[[121 120 109 109 119 119 117 109 121 114 137 118]
 [149 119 154 141 151 151 123 139 117 128 119 151]
 [135 117 115 108 133 133 114 108 118 111 150 132]
 [128 118 143 139 131 130 122 137 116 128  98 131]]
->
[[128 118 143 139 131 130 122 137 116 128  98 131]
 [135 117 115 108 133 133 114 108 118 111 150 132]
 [149 119 154 141 151 151 123 139 117 128 119 151]
 [121 120 109 109 119 119 117 109 121 114 137 118]]

[[117 142 123 129 128]
 [113 143 129 139 141]
 [117 145 114 132 130]
 [100 104 126 137 137]
 [112 147 140 113 110]
 [108 139 152 135 134]]
->
[[108 139 152 135 134]
 [112 147 140 113 110]
 [100 104 126 137 137]
 [117 145 114 132 130]
 [113 143 129 139 141]
 [117 142 123 129 128]]

[[102 134 121 132]
 [138 132 140 124]
 [140 115 132 140]
 [127 116 124 127]
 [132 132 140 139]
 [106 130 126 131]
 [106 133 142 121]]
->
[[106 133 142 121]
 [106 130 126 131]
 [132 132 140 139]
 [127 116 124 127]
 [140 115 132 140]
 [138 132 140 124]
 [102 134 121 132]]

[[118 129 127 121 131 146 145]
 [118 128 132 121 121 150 148]]
->
[[118 128 132 121 121 150 148]
 [118 129 127 121 131 146 145]]

[[131 130 128 128 132 127 129 126]
 [106 125 130 127 128 128 127 129]
 [136 130 129 128 125 129 134 126]
 [124 126 128 129 132 129 126 129]
 [136 126 129 128 125 129 131 129]
 [130 128 127 128 129 127 129 126]]
->
[[130 128 127 128 129 127 129 126]
 [136 126 129 128 125 129 131 129]
 [124 126 128 129 132 129 126 129]
 [136 130 129 128 125 129 134 126]
 [106 125 130 127 128 128 127 129]
 [131 130 128 128 132 127 129 126]]

[[130 107]
 [135 141]]
->
[[135 141]
 [130 107]]

[[129 115 119 128]
 [137 125 123 129]
 [131 124 126 127]
 [135 120 123 130]
 [134 125 138 129]
 [132 107 131 125]
 [130 127 125 129]
 [136 112 133 131]
 [125 119 124 126]
 [116 136 121 131]
 [128 115 124 127]]
->
[[128 115 124 127]
 [116 136 121 131]
 [125 119 124 126]
 [136 112 133 131]
 [130 127 125 129]
 [132 107 131 125]
 [134 125 138 129]
 [135 120 123 130]
 [131 124 126 127]
 [137 125 123 129]
 [129 115 119 128]]

[[149 138 118 137 136 124 148 140 140 123 123]
 [124 131 128 137 136 126 148 140 140 123 130]
 [145 133 116 156 136 126 153 140 140 126 123]]
->
[[145 133 116 156 136 126 153 140 140 126 123]
 [124 131 128 137 136 126 148 140 140 123 130]
 [149 138 118 137 136 124 148 140 140 123 123]]
---
[[114 116 103 108 114]
 [138 109 124 131 127]
 [138 128 157 134 117]
 [132 128 134  98 129]]
->
[[138 128 157 134 117]
 [132 128 134  98 129]
 [138 109 124 131 127]
 [114 116 103 108 114]]

[[139 139 119 139]
 [133 126 132 127]
 [138 151 129 150]
 [114 118 130 121]
 [132 130 125 131]]
->
[[133 126 132 127]
 [114 118 130 121]
 [138 151 129 150]
 [132 130 125 131]
 [139 139 119 139]]

[[114 150 143 147 148 117 147 118 119 147 118 115 116 116 129 128]
 [143 128 129 126 124 122 124 122 122 131 123 142 121 140 130 130]
 [108 130 153 126 125 131 124 130 130 126 129 108 132 109 146 144]
 [121 137 120 136 137 132 137 132 132 136 131 122 132 123 116 117]
 [108 131 142 128 128 135 128 133 133 128 132 109 135 110 136 135]]
->
[[108 130 153 126 125 131 124 130 130 126 129 108 132 109 146 144]
 [114 150 143 147 148 117 147 118 119 147 118 115 116 116 129 128]
 [108 131 142 128 128 135 128 133 133 128 132 109 135 110 136 135]
 [143 128 129 126 124 122 124 122 122 131 123 142 121 140 130 130]
 [121 137 120 136 137 132 137 132 132 136 131 122 132 123 116 117]]

[[114 113 116 130 131 131 140 118 136 107 113 112 116 115]
 [112 103 127 136 123 125 140 128 148  98 105 105 124 105]
 [105 126 107 143 132 130 135 111 148 109 101  99 109 107]]
->
[[112 103 127 136 123 125 140 128 148  98 105 105 124 105]
 [114 113 116 130 131 131 140 118 136 107 113 112 116 115]
 [105 126 107 143 132 130 135 111 148 109 101  99 109 107]]

[[128 134 113 104 104 139 134 113 140 132 133]
 [110 116 125 142 141 138 115 126 107 121 122]]
->
[[110 116 125 142 141 138 115 126 107 121 122]
 [128 134 113 104 104 139 134 113 140 132 133]]

[[128 130 121 144 122 139 141 143 148]
 [130 134 140 121 124 131 130 115 112]
 [147 146 116 116 127 119 125 102 114]
 [135 127 139 149 125 111 124 116 117]
 [136 133 130 127 125 133 125 128 117]
 [132 137 108 114 140 111 118 122 120]]
->
[[130 134 140 121 124 131 130 115 112]
 [135 127 139 149 125 111 124 116 117]
 [136 133 130 127 125 133 125 128 117]
 [128 130 121 144 122 139 141 143 148]
 [147 146 116 116 127 119 125 102 114]
 [132 137 108 114 140 111 118 122 120]]

[[124 124 135 138 117 122 129 114 125 130 140 117 128]
 [121 128 138 127 122 121 114 128 130 130 126 112 123]
 [130 130 132 127 121 135 128 130 124 141 102 117 128]
 [124 128 101 127 148 124 129 128 125 118 126 127 128]]
->
[[121 128 138 127 122 121 114 128 130 130 126 112 123]
 [124 124 135 138 117 122 129 114 125 130 140 117 128]
 [130 130 132 127 121 135 128 130 124 141 102 117 128]
 [124 128 101 127 148 124 129 128 125 118 126 127 128]]
